[[ 35 567 693 843]
 [703 683 774 852]] yields 774

[[140 165  63  68 174 122]
 [133  84 212 193  94 139]] yields 212

[[  0  -5 -11  -5 -12 -13  -8]
 [-36 -36 -32 -26  34  -2 -32]] yields -32

[[197  88 102 229  60  37]
 [ 49  64 131   7 151 111]] yields 131

[[65 16 29 82 64 62 68]
 [72 84 68 82 57 17 41]] yields 68

[[-412  371  750 -327 -361 -202  129]
 [-659  480  750 -291 -241 -104   31]] yields 750
---
((-16, -9, 4, -34, -1, -1), (-2, -1, 0, -3, 0, 0), (-1, -2, -1, -5, 1, 1)) 4, -34
(7, -22, 11, -5, 9, -11, -29) 11, -29
((12, -10, 36, -5, 13, -16, 3), (-9, 7, -26, 1, -10, 12, -1)) 36, -26
((-22, -4, -28, -19, -1, 23), (8, 5, -20, 36, 20, 11)) 36, -28
(14, -1, 29, 10, 12) 29, -1
(22, 3, 24, 14, 22, 30, -37) 30, -37
((2, -26, -21, 5), (3, -35, -28, 7), (1, -18, -14, 2)) 7, -35
---
 -2   30  -31  -28 >> -28
-20   13   28   -5  -24   18  -12 >> -12
 31  -11  -19   -1 >> -1
-3  -7  -4  30  12 >> 12
-13    1   -1   -7  -32    4   -3 >> -3
 -6    1  -14    1   -3  -33 >> -33
 12  -11    8   28   22   28 >> 28
---
((-26, 10, 20, 11, 28, 1), (16, -22, 17, -2, 15, -10), (11, 8, -27, -15, 31, 4)) gives -26
((-6, 8, -4, -2, -18), (0, 6, -6, 10, -6), (-7, 1, -6, 0, -27)) gives -6
((0, 14, 7, -18), (8, 9, 5, -4), (-4, -19, -15, 33)) gives 0
((2, -5, -4, 10, -9, -20, 2), (6, 0, -10, 17, -8, -32, 6), (3, -4, -7, 14, -9, -27, 4)) gives 2
((-29, 12, 2, 6, -3), (-6, 4, 0, 3, -2), (-25, -11, 4, -19, 14)) gives -29
((10, -5, 9, 6, 9, 7, -4), (-29, -8, -30, -1, -27, -27, -13), (-16, -11, -16, 2, -17, -13, -13)) gives 10
---
[[-2 -8  4 -3 -1 -4]
 [22 18  7 36 18  5]
 [15 18  0 25 18 10]] → 18

[[ 28  18  27   0 -14]
 [-16  14   5 -20 -22]
 [-17   1 -37 -34 -17]] → 14

[[  5   1  -8   2   3 -14  -3]
 [ 25  13  33  31  24  33  34]
 [  0  28 -22  -9  -4 -24 -11]] → 13

[[  8   5   8  -7 -12   3 -12]
 [-22  29  -8  19 -10   7  -2]
 [-28 -23  -9  17  10 -20   1]] → 29

[[ -7 -20  25  32]
 [-17 -28  -7   2]
 [-25 -32  15  13]] → -28

[[-30 -18  -5  -4  -4]
 [ 28   6  -4 -16  11]
 [ 25  -2  -9 -27  21]] → 6

[[ 28  -3 -37  -9  28 -31  18]
 [ 34  -4 -32 -12  21 -26  18]
 [ 37 -10  -1 -14  -1   8  10]] → -4

[[ 19   2  11   8   1  -1]
 [-27   8  11  -4   8   5]
 [  2   8   7 -10   7 -15]] → 8

[[-14 -24 -36  18  18  36]
 [-28   0 -19   9   2  15]
 [-29  -8 -12  18   1  24]] → 0

[[ -9   0 -12 -13   7]
 [-16  -7 -27 -16  25]
 [ 17  13  27   9 -22]] → -7
---
array([[  3,  17,   5, -14,  11],
       [ 11,  10,  10, -14,  -3],
       [ -4, -32, -10,  24, -25]]) ==> 5

array([[ 37,  -5, -32,   2],
       [ -9,  35, -10,  38]]) ==> -32

array([[ 10,  14, -30,  26,  32,  21, -14],
       [ -5,  16, -17,   1,  19,  14,  24],
       [-12,  -4,  33, -16, -10,  -4,  -7]]) ==> -30

array([ 25, -30, -13,  -2,  18,  -6,   0]) ==> -13

array([ -6, -35, -14,  13,  10,  -8,  25]) ==> -14

array([[  5, -11,  34, -25],
       [ 11,   4,  -4,  -3],
       [ -8,  22,  25,   6]]) ==> 34

array([[23, 15, 31, -1],
       [23, 15, 28, -1],
       [23, 15, 29, -1]]) ==> 31

array([[ -9,  -4,  10,  -4,  14,  -3,  29],
       [ 11,  17, -13,  13,  26,  23,  -8]]) ==> 10

array([[  1,  13, -18, -26, -11,  20],
       [ -1,  27, -10, -29,   7,  15],
       [ -3, -17, -30,   3, -34,   4]]) ==> -18

array([29,  0,  6,  2]) ==> 6
---
 -6   -3  -15    6
 -5   26  -37  -43
 -4  -26   27   47
gives -4

229  443  194   70  336
771  176  306  772  208
554  309   83  351  285
gives 554

116  247   93   76    2
195  160   73  105  100
199  104   66  107  175
gives 199

  5   53  121   40  115  110  184
110   99   87   87  122  138  100
  5   17  130   18  133  111  194
gives 5

7766  7718  8486  6361  1883
7766  7718  8486  6361  1883
5967  7718  8486  6361  1883
gives 5967

 -5  -16  -22  -33  -25
 33  -18  -23  -14  -10
-12  -23    1  -46  -28
gives -12

199   15   35   40   38   26
234  184   29   14  215   55
196  137  150   72   80   47
gives 196
